The rows of Z fall into 3 groups, and each row is roughly a mix of its group's hidden directions.
Z, 85 rows:
0: -39.6 -15.6  42.9 -28.1   0.3  21.4  -2.2  14.6  -7.1  18.8 -34.2
1: -29.2   9.4   8.1 -38.4   7.1   3.5   7.2  19.4   2.3  -9.1 -60.2
2:  14.3  23.0 -49.1 -15.0  -8.5  33.1  -9.7   7.4  15.6  39.0  15.6
3:   7.9  -9.4  -4.6  -7.8 -56.7  31.8  -3.2  -0.2 -15.7  38.2  22.5
4: -23.4 -36.4  30.4  20.8  29.2  25.7  -2.9  17.9 -39.1   6.1   7.0
5:   5.0  26.6 -39.0   3.1   3.9  16.1 -20.3 -20.0 -32.0   9.4  47.2
6:  12.6  28.0   1.4   4.9   9.8 -26.9  30.7   3.5  24.0 -23.2 -53.2
7:   7.8   2.3 -34.6  -6.6  -9.2  24.8  -0.8 -13.0 -25.1  57.5  24.0
8:  -9.9 -43.6  17.2  18.7  12.2  -7.0  22.0  30.4  28.0 -20.7 -35.1
9:  30.2  11.0 -47.8  26.2  -3.3 -24.2 -13.7  25.6  -6.2 -22.7  26.3
10:   7.6   1.9 -32.2  -2.6  -6.7  -8.2  16.3  42.3  14.5 -31.4 -47.1
11:  26.7  37.6  56.7 -10.7   9.7  -3.0   6.4 -17.9  -8.3 -25.8  -6.3
12:   1.5 -12.7   8.5 -51.2 -14.0  28.9 -22.2  29.7  11.1  25.6 -25.6
13:  -9.9   6.5 -48.8  -7.3  36.6 -22.0 -22.9 -22.6  14.8 -29.3  13.5
14: -19.6 -25.1  51.0  15.6  17.5  -0.3  -1.5  -5.0 -27.4 -41.6  -3.1
15: -15.1  -4.1  16.1  33.5  12.9 -18.1 -20.7  -0.3 -28.2 -48.6  31.4
16:  14.8  43.2 -16.3 -13.4   8.2  16.0  12.4 -54.3  -2.5  -5.6  26.4
17:  21.9  30.4   2.5 -17.8 -33.5 -10.7  15.4   0.3  37.4  14.6 -43.4
18:   9.7  29.4 -48.0 -32.2 -10.6  21.2  -9.3   7.2  34.8  21.4  -4.6
19:   6.3  -0.3   0.7  17.1  -1.7   2.8 -33.4   8.6 -31.2  15.5  62.8
20: -11.5 -43.5  30.6  35.2  22.1  -4.3 -18.0   9.4 -27.5  14.1  25.0
21:   1.1  14.4 -27.0 -37.5   7.5   7.4   6.5   7.6  46.7 -27.4 -34.8
22:  -1.0 -27.2  20.0  21.4  -7.3  59.6  23.8   0.7 -11.2  12.0  25.5
23: -12.6  -2.9  57.2  -3.7  33.2 -11.0 -22.4  -1.7  23.7  29.4   9.5
24:   6.3  -3.4 -25.0  25.8 -47.0   6.1  51.4   1.4 -17.6   1.3 -11.9
25:   8.3 -24.2 -14.3  43.0  45.1 -16.6   7.0  10.0 -26.3 -28.7  -2.8
26:  28.0  -3.2 -40.2  40.3  15.9 -12.8  -3.0  20.2 -20.8 -27.2  25.5
27:  -9.1  11.0  40.4  13.4  16.5 -24.2   1.2 -50.5  14.0 -25.0 -21.2
28: -10.8  -5.1  -0.1  -8.1  22.4 -29.3  16.5  47.4  21.6 -35.5 -29.5
29:  14.1   2.8 -50.0 -15.1 -14.3  21.4  -4.1  31.7  -2.9  39.1  23.1
30:  11.5  28.8 -24.9 -42.9 -12.5   5.2  13.0 -11.8  37.3  22.9 -29.4
31:  -0.7   8.7  21.6 -49.9 -10.8 -14.2   5.8  -4.7  27.7  -7.1 -49.6
32:  23.9  14.2 -18.2  12.1 -32.5  22.2  22.2 -22.8 -38.7 -26.5 -26.1
33: -10.2  -2.3  36.0 -10.6 -16.0  -1.0 -25.3 -29.9   3.2  41.3  40.8
34:   4.2  17.2   2.7  -6.8   7.5 -28.5  19.7  17.8  24.6 -37.8 -52.1
35:  24.7 -23.5 -21.0  48.4  27.0 -30.9  17.7  -7.1   3.1 -25.7  -4.4
36:  -9.9  21.9  14.3  17.1  -2.9 -26.3 -23.3 -26.7 -42.2 -21.6  37.6
37:  13.6  -5.5 -17.1  25.9  43.6 -29.7  22.3 -29.3   0.1 -29.9 -21.9
38:  10.3  20.0  40.1 -10.0  15.7   0.6 -29.7 -45.2  -0.6 -26.4 -24.7
39: -12.2 -41.0  25.2  26.9   0.3  26.8  -9.8  31.0 -27.2  15.2  27.6
40:  29.5  22.5 -34.4  24.3  21.8  -4.5   5.4 -30.9 -14.6 -20.7  37.7
41:   4.7   7.4  65.3   1.9   0.4   8.9 -17.2 -37.7 -15.0  -8.6 -15.6
42: -30.7 -40.0   2.7  -7.1 -26.6 -17.3  15.3  45.3  22.6   3.0  16.8
43:   7.3  21.3  47.0   8.0  13.5 -10.0 -14.6 -12.4 -27.7 -46.9  17.3
44:   9.6  10.1  22.9   6.6 -28.9 -22.9  18.6 -23.3  -6.4  60.2  -4.3
45:   3.5   6.1 -38.8   4.4  -5.4   5.5  -7.8 -22.1  10.0  53.0  39.9
46: -19.6 -31.3  13.8  36.5   8.4  -4.0 -28.1  29.1 -20.3 -31.1  26.5
47: -10.5 -41.3  12.6  24.9  -3.8  25.5  -2.4  54.1 -21.8   3.2   3.5
48:   6.6   1.7 -62.6 -14.0   0.9  33.5   5.0   2.4  11.5  34.5   7.5
49: -18.6  17.8  28.1 -32.0 -22.3  24.8 -25.4  -8.7  -9.2  35.0  32.6
50:  13.7 -15.2  -6.6  43.2  39.7 -24.0  -8.8 -18.6 -27.0 -10.7  30.7
51:   1.4 -30.9  43.9  40.8  21.8   2.4   4.6  19.0 -18.6 -29.5   8.1
52:   8.9  12.6 -10.4  19.3   8.5 -11.2  38.9   7.8 -14.7 -45.5 -43.6
53:  30.9  18.1 -35.3  25.9  15.8  12.2  11.3 -22.1 -17.8 -19.7  42.0
54:   6.5  25.9 -37.7  44.7   2.7  -4.5   6.9 -19.4  -8.1  10.7  43.9
55:   7.6   1.9  62.0  25.9  -0.6  17.3  12.7 -19.5 -32.1   2.0 -15.4
56:  -6.4  40.2  -1.5 -49.1 -19.9   4.2   7.8 -26.1  27.7   5.1 -25.8
57:  14.0 -12.1  46.2  -5.7  27.5   1.8  30.4 -24.3 -31.1 -24.4 -18.5
58:  -9.5 -51.0  36.5  32.0  17.8  -1.0   8.2  18.3 -22.9 -19.6  -2.6
59:   0.4 -22.1  -7.1  45.9  -0.6  18.4 -12.7  22.5 -23.6  26.4  42.2
60: -14.5 -27.8  45.5   6.8   3.2  15.0 -13.3  -6.4 -39.4 -39.6   4.6
61: -15.0   4.5 -60.4  11.0 -11.5   0.4 -15.9  24.8  39.3   4.6  10.6
62: -19.1   1.1 -25.2  -0.1  28.6 -31.8 -10.6 -16.3  43.9  26.6  29.1
63: -18.5   5.5   4.1  21.8  10.8 -16.6 -30.9   4.0 -16.8 -56.8  30.9
64:  16.4  11.1 -50.7  15.9 -16.7  11.7  27.6   8.5  -5.6  44.3  15.0
65:  -7.3 -40.8  -5.5 -24.4  18.2  18.3  15.5  24.7  22.4 -21.7 -43.2
66:   3.0  33.9   7.1 -14.9 -38.5 -22.7 -12.3 -23.4  -7.2  49.3   8.9
67:  -7.5 -49.5  26.0  45.0  16.4  -5.2  21.3   6.6 -25.8  -2.7   4.2
68:  27.4  37.2 -33.3 -19.6 -25.7   4.7 -10.0 -25.0  23.5  31.9  -9.3
69:   2.0 -16.9 -41.8  -9.6 -44.7  17.9  13.6  38.8 -11.1  13.3  15.8
70: -10.9 -17.3  51.6  10.2 -16.4   8.0  -0.6 -25.2 -28.8 -39.9 -10.8
71:   7.3   7.7 -31.5  18.1 -23.5  -8.9  48.3  11.1  -8.2 -31.3 -33.5
72:  14.4  27.8 -34.4   5.4  35.9 -41.4  -4.6 -18.3 -11.2 -31.3  -6.3
73:   2.7   5.3  58.1  26.3 -25.5 -33.8  -0.5  -2.4  -9.1  26.4   2.8
74:   8.8  -1.1 -57.7 -10.7 -12.8   7.9  12.7  48.1   2.0  19.3   9.6
75: -11.3  -1.3  50.2  -9.6  29.8 -11.6 -27.8   1.4  28.9  34.2  12.3
76:  15.7  24.9 -46.4 -15.0 -19.9  -4.7  -4.3 -12.2  34.0  40.9   5.5
77: -15.7  31.4   0.3 -39.1  20.6  -7.7  13.5 -29.6   8.8 -12.5 -46.4
78:  -2.5 -24.6 -40.0  20.0  29.6  35.3  -1.0  30.5   8.0 -27.6  14.0
79: -10.2  15.8 -63.9  11.7 -17.5  -5.0  -4.6   3.2  30.7  24.7  14.5
80:   4.9   5.5 -26.8 -11.5 -18.5  -4.9  14.3  41.5  22.1 -23.9 -49.3
81: -19.0 -59.1  -7.7   8.2  28.2  10.8  10.9  13.6 -17.8 -32.4 -11.1
82:  12.1  18.9   3.9   1.6  14.2 -14.8   0.2 -68.4   6.6   9.5  30.6
83: -15.8 -19.0 -37.2  38.7  10.9   0.5  24.5 -11.0 -23.6  10.2  41.2
84:  18.2  23.1  43.7 -19.4  -3.6  13.1 -31.5 -36.0  -4.6 -15.4 -28.5
Here is one row of each group, with its name. Which group are the others in?
 -5.1  -8.3  38.6  13.7  12.7   6.8  -3.1 -24.9 -35.7 -50.9 -14.7 | T
 25.6  23.8 -22.3 -23.9 -11.2  25.7  18.5  -6.1  22.6  51.0 -11.1 | G
 22.2  -2.6 -36.2  34.7  34.4 -17.6  20.9  -1.4  -7.5 -39.4 -11.7 | Y

 30.2  30.3 -39.0 -31.7  12.8  19.7 -39.4  -6.7  -8.1  -7.8  -8.3 | T
 -3.4 -41.9  27.5  26.0  15.0 -38.5   8.8 -22.8  22.4   7.3 -25.1 | Y
  7.5  -0.8  -8.9  25.9  -5.7  26.0   1.1 -32.6 -29.1  43.4  37.2 | T
  1.7  27.1  31.6  -8.7  -2.1 -16.1 -18.2 -34.8 -47.4 -13.9  25.2 | G
-16.0 -41.5  40.8  38.5 -10.3 -27.5   7.0  20.4   2.3   9.5 -12.0 | G
-22.8 -40.3 -21.7   0.5  -4.5  13.3 -10.2  25.1 -19.4   7.3  52.1 | T
-13.1  -2.2 -24.7 -35.8   4.8 -17.7  19.8 -15.3  32.5 -26.0 -43.9 | G
  8.3  -8.6  62.2   3.6 -20.2  27.2   6.9  20.6 -26.7  12.4 -13.3 | T
 26.0  30.4 -53.8  18.7  13.6   7.9  15.3 -18.1  -8.5  30.7   4.9 | T
